In the data rows, 500 means zero.
Some points, each followed by its number:
544,696,153,356,788,582,474,413,529,623,543,542,460,576,581,563,600,256,389,810,678,634,420,574,768,757,551,410,635,226,630,384 0
658,463,523,371,532,516,366,452,525,495,589,378,713,548,454,500,392,494,693,541,562,533,612,599,620,376,455,533,342,612,708,506 1
509,389,436,504,397,458,539,469,487,464,605,469,593,523,594,534,597,567,563,432,368,521,500,498,555,463,433,476,358,551,521,472 2
668,689,468,485,649,377,386,631,392,909,602,999,201,617,999,221,199,585,283,809,779,513,469,341,164,603,671,513,052,084,382,735 3
322,481,040,566,634,321,621,607,475,647,883,807,477,451,811,728,763,561,405,420,548,724,460,159,692,641,496,234,239,151,477,571 4
764,483,643,395,335,407,446,485,405,579,516,538,547,541,690,389,328,713,509,629,405,448,587,659,384,252,518,565,165,646,618,589 5
425,538,618,601,614,593,431,612,559,480,430,553,577,592,421,432,427,380,544,497,679,448,554,511,487,570,550,547,667,408,441,493 6
515,430,402,533,486,551,559,435,511,517,544,504,641,534,475,405,621,576,492,496,607,315,564,624,654,495,524,516,466,367,553,428 7
467,479,421,594,624,526,308,438,694,517,683,375,816,514,355,508,576,747,647,288,542,501,887,543,766,360,510,486,525,361,561,584 8
406,574,438,554,610,617,479,472,568,455,362,430,550,557,403,489,562,340,455,549,627,503,481,617,641,588,532,446,793,378,484,383 9
638,753,409,071,459,294,389,306,425,502,478,290,106,470,637,871,376,312,501,778,082,999,296,396,346,340,432,379,421,835,613,572 10
689,506,566,294,542,533,341,432,537,485,514,347,654,538,426,508,355,431,701,586,550,536,593,627,593,361,476,549,394,664,741,514 11
397,500,409,487,530,564,591,477,512,422,501,422,518,422,355,539,596,400,516,437,586,474,473,487,611,589,480,486,650,479,487,434 12
363,503,373,321,560,425,433,522,537,422,670,257,473,410,544,856,580,257,711,339,256,966,338,226,665,558,415,312,519,749,556,555 13
512,422,504,493,470,557,487,463,536,401,484,394,636,526,509,513,511,401,634,446,519,496,491,572,572,456,490,485,522,558,507,416 14
418,430,405,436,510,460,477,546,566,440,670,366,478,464,577,735,538,312,701,326,340,817,409,312,604,544,399,433,473,659,536,509 15
446,561,441,527,616,553,491,474,555,486,434,471,491,488,378,523,530,455,494,490,572,495,536,551,599,574,514,485,686,392,506,460 16
292,329,498,725,407,597,412,425,697,213,434,157,704,594,338,587,666,545,749,111,279,582,610,557,695,472,412,508,784,567,392,338 17
701,531,737,553,601,417,114,543,635,514,346,398,634,523,196,370,286,907,634,412,494,525,870,547,604,184,541,755,459,627,641,713 18
943,513,875,461,253,422,318,483,391,622,405,647,572,590,724,220,237,892,408,699,310,278,684,808,196,062,541,714,069,677,619,609 19
702,573,475,256,400,551,865,267,256,511,287,438,451,343,272,353,665,505,207,821,633,050,354,858,502,457,576,438,638,560,656,320 20
530,535,525,576,577,482,421,578,496,605,509,657,455,569,656,406,409,514,467,547,621,514,524,451,416,538,553,503,435,336,457,575 21
653,791,451,704,538,402,386,548,433,824,422,881,360,571,629,255,527,999,000,815,470,236,765,549,474,357,732,550,395,010,409,655 22
598,664,644,496,749,558,115,556,659,568,415,606,582,699,537,372,161,483,570,623,711,627,725,612,464,452,614,637,484,325,517,628 23
424,409,432,542,412,476,639,510,481,437,570,472,539,388,413,572,625,583,494,329,459,460,481,413,584,501,483,486,475,508,481,490 24
766,500,556,247,528,516,293,393,583,499,554,299,766,577,491,499,355,507,773,620,515,567,657,708,669,289,469,571,323,690,819,528 25
882,478,657,134,478,432,270,363,516,476,548,256,770,549,409,464,231,468,854,619,449,544,645,692,599,250,453,592,238,830,874,560 26
552,443,459,471,446,533,607,406,485,455,463,373,607,394,333,467,570,639,506,412,504,349,542,583,632,431,488,551,527,554,563,476 27
380,479,382,510,601,490,414,590,578,472,667,453,521,571,709,698,565,312,651,321,379,862,412,349,587,603,468,413,520,491,498,525 28
389,516,554,612,418,455,591,557,428,489,433,564,240,479,560,520,501,425,385,504,398,560,361,390,304,595,472,467,584,520,317,501 29
354,550,537,543,513,631,844,394,444,396,192,294,429,198,000,444,666,530,310,408,744,079,419,523,581,581,483,567,982,556,429,403 30
611,442,434,466,434,661,530,386,521,447,552,483,766,584,582,415,606,496,528,702,612,264,619,821,675,421,558,509,429,385,596,376 31
360,260,521,731,309,674,533,496,591,352,613,444,769,637,576,430,674,485,632,249,464,345,582,649,593,507,463,485,514,407,409,343 32
531,606,231,094,609,442,907,483,316,541,658,557,296,188,305,689,615,340,361,629,701,508,198,271,482,648,535,361,471,692,651,517 33
New points follow, each followed by the numbers of its five nearest points above by angle, nearest first.
455,513,635,603,615,596,403,593,595,476,430,569,590,635,440,437,399,376,531,489,680,466,602,549,479,572,535,578,635,417,442,453 6 23 9 16 21
476,436,331,334,552,589,532,381,546,320,463,249,635,537,469,655,626,238,725,435,440,608,368,560,693,526,466,432,674,634,622,350 14 13 12 15 17
474,485,695,555,505,525,495,603,465,512,402,550,499,462,333,347,374,499,556,525,681,345,529,444,386,525,483,627,503,567,465,530 6 30 18 23 19
354,535,611,644,687,641,407,609,633,517,439,601,549,613,384,417,427,298,547,470,744,492,596,506,504,611,524,553,716,339,430,504 6 9 16 23 21
462,618,278,159,616,528,970,393,355,534,499,451,229,209,240,634,589,176,433,665,767,426,118,390,422,737,495,357,702,647,536,465 33 12 20 30 0
301,540,668,711,367,413,567,622,437,434,358,630,084,485,663,588,464,414,272,452,254,665,256,274,103,635,456,461,626,506,108,460 29 10 3 21 28
446,454,368,581,421,444,565,456,507,469,552,425,539,379,403,591,707,736,428,368,363,497,565,464,666,476,462,495,481,502,498,493 24 27 2 8 17
352,275,563,662,373,526,459,598,569,419,649,472,695,644,677,466,553,483,778,207,461,499,565,445,551,523,417,472,403,494,430,454 32 2 17 14 28
381,532,591,621,425,461,485,558,487,436,365,528,291,499,582,571,442,436,378,457,308,624,380,372,302,569,483,477,613,560,292,488 29 10 28 13 15
409,525,589,592,471,477,461,572,484,483,432,576,355,527,579,500,425,495,432,487,384,571,448,388,331,563,487,498,538,494,339,535 29 21 3 10 28
502,545,419,415,537,501,604,481,464,512,523,507,449,427,447,530,539,420,447,560,574,499,408,475,513,562,517,472,539,498,519,499 33 0 12 20 30
487,440,474,562,431,439,486,508,486,521,568,525,520,532,615,540,568,594,527,464,366,551,513,456,530,479,448,470,390,505,494,508 2 4 28 15 24
462,499,468,490,541,455,410,476,548,477,556,433,581,480,424,559,535,567,601,403,461,607,594,447,625,450,507,480,498,517,527,516 8 17 13 15 18
508,534,364,342,516,516,631,452,426,503,550,505,438,416,441,550,573,423,467,562,560,498,380,478,522,577,517,430,498,541,555,496 33 0 20 12 10
419,507,535,583,485,480,487,528,487,483,438,521,323,525,582,542,488,429,420,487,379,604,403,424,362,583,506,482,576,499,353,503 29 10 28 13 15
